In the rows, zero is written as 128.
A single turn carries every row of the set below to another of its rows. Some are shown first; where does it send the rows asked next?
Komuf: [168 132  92 117 117 134 131 125 162 136 135 115 110 138 136 142 138 111
 134 153 134 151]
ven: [ 87  95 137 116 118 138 139 125 122 143 123  93 121 123 129 120 127 122
 170 119 147 122]
Vetus: [170 140 158 124 112 147 130 121 135 120 120 145 113 136 124 148 135 119
 127 133 125 164]
Tup: [134 137 128 114 106 125 144 134 157 117 121 121 154 108  97 138 110 109
 154 152 144 104]
rami: [110 106 107 122 113 117 151 143 109 150 143 122  99 126 150 136 148 138
 134 163 123 155]
Pim: [139 140  81 118 125 133 129 130 133 145 167 136 117 105 125 110 118 120
 126 173 116 120]
rituk: [131 131 148 118 121 138 152 110 152 122 114 123 147 100 151 148 112 145
 152  98 104 125]
bizu: [163 118 147 117 125 156 116 116  95 151 116 155 141 118 152 142 141 119
 134  94 136 127]
Kolob: [118  99 109 110 127 128 128 114 131 165 104 131 102 123 145 162 174 132
 122 116 127 144]
Revu: [140 125 109 127 110 120 142 140 102 174 117 167 120 120 145 133 116 134
 161 104  98  92]
diluz: [107 112 107 124 134 132 118 126  93 150 145 180 149 100 130 118 149 138
 118 124 126 131]
lal: [162 171  84 126 114 149 132 130 130 147 109 146 119 127 112 127 105 125
 126 129 148 121]
desil: [109 153 128 136 120  99 127 151 133 139 142 137  94 155 129 103 131 122
 131 127 107 139]
murus: [145 135 144 112 114  98 130 126 143 140 157 145 109 131 120 142 166 109
 145 141  92 118]
Gezam: [150 135 137 111 144 150 144 122 155 123 112 139 130  93 125 119 130  98
 177 134 146 142]
geme: [134 133 116 137 124 144 115 157  74 141 162 139 114 102 132 116 112 125
 156 124 105 127]
pino: [129 133  89 126 137 149  88 141 112 153 123 159 132 116 101 113 119 111
 125 103 141 116]
pivel: [114 108  86  86 118 129 127 109 130 151 138 147 141  88 102 138  98 124
 142 138 145 113]
zodag: [ 95 120 109 133 114 112 147 131 149 121  80 127 117  98 115 151 123 137
 157 132 123 142]
suri: [116 129 120 127 106 128 149 142 105 137 106 107  93 105 151 119  95 133
 156 125 150 148]
rulov: [133 112 142 107 133 154 137 120 119 128 138 115 131 110 132 137 108 115
 198 104 128 139]
luni: [159 130 137 116 135 140 150 138 121 153 138 157 124  90 165 133 166 129
 133 139 113 136]
fabip: [112 108 127 115 114 107 102 141  97 148 143 125 104 126 120 133 144 150
 135 104 100  93]
Favik: [138 125 139 100 128 141 140 139 185 143 138 130 131  88 140 109 129 125
 123 126 134 124]
Modib: [154  94 163 109 111 125 127 135 121 140 134 139 109 136 150 137 116 144
 138 133  93 125]
Vin: [ 99 157 147 116 122 122 129 130 103 126 117  98 119 103 107 134 113 121
 154 108 130 101]
vutop: [116 130  73 127 115  98 124 145 133 151 106 142  98 125 126 118 143 156
 122 131 124 112]
Vep: [ 81 108  99 127 131 130 125 100 145 132 115 125 133  99 120 114 150 133
 157 105 140 128]
Vize: [143 107 138 114 102 151 114 114  84 149 131 134 118 126 107 167 108 129
 149 110 109 116]
vebe: [128 138 121 119 125 124 130 127 129 159 129 178 121 143 132 100  83 121
 126 137 105 117]
gima: [ 88 108 136 110 124 112 118 114 116 115 129 145 122 101 113 137 143 128
 136 117 143 173]
kig: [101 103 125 126 104 140 120 142 145 164 116 111  93 139 113 133 125 140
 110 126 115 119]
Vir: [125 141  93 127 121 129 113 123 139 145 122 147 127 115 101 151 174 143
 115  90 127 122]
Labe: [130 113 111 138 107 142  92 129 112 137 139  98  92 132 116 120 102 108
 141 136 112 125]
pipo: [186 139 124 103 113 122 124 129 108 125 137 161 124 131 120 134 105 119
 149 157 126 122]
mem: [152 162 101 110 143 109 121 129 131 126 122 182 124 128 125 120 145 139
 118 121 134 144]
Muko: [154 147 123 119 114 133 128 132 113 123 148 117 128  72 133 136 141 125
 172  87 130 116]
Poget: [134 129 100 121 105  91 141 109 103 145 123 179 130 129 123 155 161 125
 155 130 119 123]
ped: [ 97 152 122  90 151 126 137 121 135 129 120 150 155 113 107 148 108 133
 136  98 138 137]
zilen: [115 152  89 101 152 139 138  98 148 140 116 132 129  96 115 111 125 112
 156 125 155 122]

zodag goes to ped
Modib goes to fabip
diluz goes to Pim
Where do these go?
Vep goes to zilen
Poget goes to vebe
bizu goes to Labe
Vize goes to kig
suri goes to gima

A single turn carries every row of the set below to another of its rows. Some are shown first; where does it send the rows asked next?
rozir: [134 125 127 113 123 167 130 125 147 136 126 136 121  89 128]
rugug: [134  89 100 124 132 105 128 120 120 127 143 114 130 150 130]
Tove: [128 120 125 113 124 167 130 125 148 133 131 138 118  89 124]
pom: [122  89 116 133 135 115 104 125 137 129 133 112 114 158 104]
vizo: [124 149 129 141 104  86 169 118 129 136 105 121 137 122 118]
fep: [166 142 141 126 108 126  90 127 166 125  99 140 122 125 128]
Vezo: [160 114 112 124 129 108 121 130 119 137 119 101 131 152 139]
runa: [100 129 124 145 108  85 168 112 135 127 123 132 132 122 102]
lipot: [125 153 130 112 162 107 121 134 171 122  93 112 111 125 129]
raba: [121 163 118 124 103 127 103 124 114 105 106 140  89 137 110]
Meti: [148 113 126 132 133 118  98 134 135 140 109  99 116 159 113]
sir: [102 143 109 124 105 122 112 116 113  97 124 151  90 134 106]
midof: [122 155 144 148 107  95 148 124 142 140  93 115 124 127  99]
Bape: [ 97 136 139 152 109  94 147 119 148 132 110 126 119 128  84]
tefa: [132 121 124 112 123 165 133 123 145 134 129 138 122  88 129]
vopi: [116 130 151 165 115  87  92 119 161 114 126 125 100 112 125]
setev: [ 97 129 121 114 165 105 123 125 176 112 115 125 107 125 113]
rom: [126 108 134 131 113 125  87 118 177 111 126 158 114 126 103]
zef: [133 165 109 117 101 121 121 120 100 105 109 140 101 131 132]
Vam: [114 147  99 117 101 116 128 113  99  97 127 151 102 129 127]
pasag: [108 113 133 159 113  78 115 109 149 106 148 137 114 106 139]
zeteb: [144 149 149 159 110  84 103 122 147 120 112 117 112 109 150]
kigoz: [170 131 116 115 104 111 124 116 145 117 122 150 144 115 159]
dolif: [129  98 109 120 110 110 122 108 156 104 150 166 136 116 133]
gimef: [104 124 105 106 162  94 147 119 161 108 128 128 123 118 138]
niman: [136 132 131 153 108  74 125 113 136 113 135 127 124 103 164]
kife: [130 123 128 114 124 168 126 126 149 135 126 136 117  89 124]
vot: [132 148 112 102 159  96 146 127 155 118 106 116 127 119 153]

midof goes to vizo
kigoz goes to dolif
Where do these go?
pasag goes to vopi
rugug goes to pom
rozir goes to tefa
lipot goes to vot
sir goes to raba

